In the rows, zero is written as 128.
Each path is a new rotation, seen through one point. The rows after it are directions, each followed by how far the rotation turns it, in deg/step (0 if it stays put).
Each turn is a multiple of 5 degrees from 10 to 175, or 0.
Each row of a path follows its step; steps can be skipped.
Path 1:
step 2: [130 127 122 120 127 121 123 131 130 128 131 124 115 133 135 121 142 128
 127 124 132 122 130 131 126 126 134 139 124 125 135 122 133 130 140 129
 131 126 135 130 119 127 126 129 126 119 116 123 121 131 121 134 132 131]
step 7: [122 119 128 123 133 125 114 135 122 137 127 129 126 128 133 119 136 129
 130 118 127 123 126 120 124 128 130 136 120 119 138 122 130 127 139 122
 128 133 128 129 124 120 131 121 124 135 123 124 122 130 131 131 122 123]
step 15: [132 128 130 127 126 126 125 132 128 133 129 133 115 132 126 124 136 130
 128 119 129 121 134 133 131 137 130 139 122 135 135 117 133 126 140 127
 118 129 136 128 122 121 130 120 132 129 126 115 124 128 125 133 131 125]
step 23: [123 125 123 130 133 136 132 132 124 119 128 133 118 144 130 131 122 127
 136 122 133 120 130 122 130 127 126 137 130 135 130 117 127 127 133 132
 116 125 138 135 129 130 128 120 132 127 121 119 132 128 128 127 128 121]
step 30: [123 124 117 122 133 130 127 125 126 113 130 116 131 134 135 124 123 123
 127 118 132 123 125 128 129 117 130 139 124 122 133 128 131 130 132 136
 132 137 131 126 131 136 124 127 133 121 127 130 134 130 130 133 137 119]
step 31: [125 117 121 132 135 126 122 132 119 122 130 114 123 140 135 133 125 126
 131 116 126 123 125 129 124 126 136 134 128 129 124 124 131 132 132 129
 130 133 134 138 129 128 119 126 125 122 117 127 129 131 129 125 127 117]
step 34: [125 123 121 126 127 133 122 131 136 129 126 130 125 125 124 124 134 130
 135 125 136 123 127 130 119 126 134 144 128 126 139 124 136 133 127 138
 131 130 133 122 127 129 135 116 137 121 129 121 118 127 127 134 122 122]
step 39: [129 124 121 133 125 126 122 134 125 126 137 124 127 129 126 120 127 131
 129 112 122 130 124 131 115 125 139 137 127 129 131 133 133 137 129 135
 133 126 134 129 128 120 128 115 124 130 120 122 128 131 123 135 122 124]
step 41: [126 131 123 126 132 131 116 128 127 113 132 138 125 128 136 131 130 126
 131 124 128 130 120 124 131 130 120 133 122 121 142 117 133 122 134 130
 121 125 133 131 125 124 128 122 129 126 131 120 130 124 124 142 130 129]
step 43: [127 124 130 126 130 127 126 137 127 130 126 118 126 130 135 120 127 125
 125 110 129 126 122 135 131 121 127 138 123 121 129 117 132 133 135 132
 132 136 133 127 133 140 127 127 128 133 121 126 128 127 130 131 141 121]
Speeds:
[125 127 129 127 132 128 126 128 129 126 127 129 129 128 130 129 127 126
 128 127 128 128 127 124 129 127 126 130 130 127 130 130 127 128 129 126
 127 128 125 130 128 131 127 129 129 128 129 128 128 127 128 126 129 127]	60
[128 127 127 127 128 126 130 127 130 130 129 126 128 129 129 129 124 128
 126 127 128 131 126 129 128 128 128 129 129 128 129 128 128 131 126 131
 131 128 129 126 129 130 129 125 128 128 129 127 127 127 129 126 128 128]	85
[124 129 127 131 127 128 129 130 128 130 130 131 129 128 130 127 129 129
 125 126 126 126 127 129 129 130 126 129 128 127 129 128 127 126 127 129
 129 129 129 130 128 129 128 129 127 129 129 129 125 128 128 130 128 129]	10
[129 130 133 126 127 127 128 127 127 129 128 130 130 126 128 129 126 130
 126 126 127 124 129 127 132 127 127 129 127 130 128 127 126 130 127 128
 127 127 127 127 126 127 128 128 127 129 128 126 129 129 128 127 128 127]	10
[126 126 127 128 128 131 130 127 130 129 126 128 128 128 129 128 129 130
 127 129 130 127 128 126 127 128 130 129 128 127 128 127 125 129 127 128
 130 128 126 129 128 125 131 131 127 127 126 126 128 127 132 127 125 127]	25
[126 127 128 130 129 125 128 126 124 128 129 129 125 128 128 129 126 130
 130 129 128 127 127 127 126 131 129 129 126 129 129 130 126 128 128 128
 129 128 126 129 128 126 127 125 129 127 127 126 127 130 129 128 129 129]	135
[127 128 129 127 126 128 131 131 128 127 129 128 127 127 128 130 126 126
 128 130 128 131 128 128 129 131 126 129 129 128 130 126 128 128 129 126
 125 126 131 131 127 126 129 129 128 126 127 127 128 126 129 127 129 129]	80
Path 2:
step 4: [126 132 128 141 127 126 131 127 127 135 132 128 131 129 133 132 122 130
 113 132 133 128 127 126 122 119 122 123 135 121 123 125 135 130 127 123
 133 133 118 135 133 127 131 133 124 114 131 135 133 128 133 130 135 132]
step 5: [137 127 135 128 128 119 124 136 129 117 126 134 123 123 124 132 124 137
 123 126 131 126 127 136 131 118 123 129 130 140 133 119 134 131 134 131
 121 127 137 129 126 134 130 140 122 126 133 129 130 122 130 122 129 132]
step 6: [125 128 124 132 132 121 126 125 125 135 130 131 129 123 127 140 121 137
 124 131 134 130 118 128 119 128 130 132 132 120 138 127 126 122 128 129
 133 119 132 117 121 123 135 131 140 124 126 127 127 125 127 131 123 137]
step 24: [131 133 134 126 125 124 123 130 125 119 130 124 135 121 126 132 122 126
 131 134 119 130 123 118 132 131 128 126 123 128 139 130 132 135 124 124
 140 129 128 128 120 135 132 138 134 124 121 127 123 138 127 129 126 139]
step 27: [139 127 132 136 121 122 134 125 123 121 132 131 133 124 124 138 128 123
 124 137 132 132 124 127 135 130 122 126 125 127 135 128 128 124 125 131
 137 129 125 132 126 127 126 128 117 136 133 130 134 139 128 124 132 142]
step 33: [120 120 132 122 125 133 122 132 127 127 126 133 131 135 127 127 130 136
 120 132 128 131 120 126 117 121 122 133 137 125 128 128 130 128 127 123
 128 124 121 129 128 136 134 142 116 127 125 137 123 123 123 124 134 134]
step 34: [139 128 135 137 124 118 116 128 121 129 134 137 121 126 134 132 121 126
 128 126 137 136 123 133 125 136 127 123 135 132 136 119 130 128 127 124
 132 134 136 133 130 124 134 127 123 127 126 131 128 129 125 129 128 135]
step 42: [128 127 129 138 122 117 126 120 128 132 126 134 126 126 128 139 127 133
 121 135 140 129 126 122 127 134 130 126 125 133 128 134 119 132 120 124
 127 122 137 130 123 131 119 141 131 126 124 129 133 128 128 132 127 136]
step 43: [128 136 123 133 132 124 132 135 127 130 133 129 127 132 121 127 126 132
 124 128 135 137 131 126 115 127 129 128 120 133 130 122 129 127 130 126
 140 126 118 127 125 139 132 134 121 123 145 124 127 128 135 126 126 129]
step 44: [134 123 120 133 130 128 136 132 121 133 132 130 120 122 123 136 134 131
 123 130 126 131 120 137 126 122 130 128 133 128 123 124 134 134 124 122
 125 132 131 127 130 124 130 140 127 114 121 134 135 127 129 117 131 129]
Speeds:
[130 129 130 128 126 126 128 128 129 129 128 126 130 128 129 129 127 127
 126 127 130 127 127 128 128 129 130 126 128 127 126 127 129 128 130 130
 131 128 126 127 130 128 127 128 125 130 127 125 127 127 127 127 129 128]	160
[126 125 129 125 126 129 127 130 129 129 127 127 128 125 130 130 130 127
 128 126 127 127 128 125 126 128 127 128 130 129 127 129 127 127 128 129
 127 130 126 126 126 128 128 128 127 126 126 127 129 133 129 129 127 129]	85
[129 128 132 128 125 128 128 129 125 129 129 128 127 126 128 128 130 126
 128 129 128 127 130 130 130 126 127 127 128 130 129 130 127 128 129 128
 129 126 130 130 130 128 124 129 130 127 129 130 130 129 127 127 128 128]	145
[127 129 131 128 131 128 129 130 127 127 129 128 128 128 129 125 129 127
 127 128 130 129 126 128 127 128 129 126 129 128 133 130 128 126 127 128
 129 129 126 126 129 126 128 127 130 128 130 126 129 129 129 128 130 129]	155
[129 127 125 128 127 128 129 129 128 131 128 125 126 128 128 128 126 126
 127 128 127 130 127 128 128 128 130 126 129 127 128 124 126 128 129 126
 127 126 128 127 130 124 129 127 131 128 129 130 127 129 126 128 128 127]	115
[129 129 127 129 129 130 129 129 131 128 128 127 129 128 129 125 127 129
 127 129 126 126 128 126 129 126 129 129 130 129 130 128 130 130 129 130
 128 129 127 129 130 129 129 132 128 126 125 128 129 130 125 127 127 127]	90
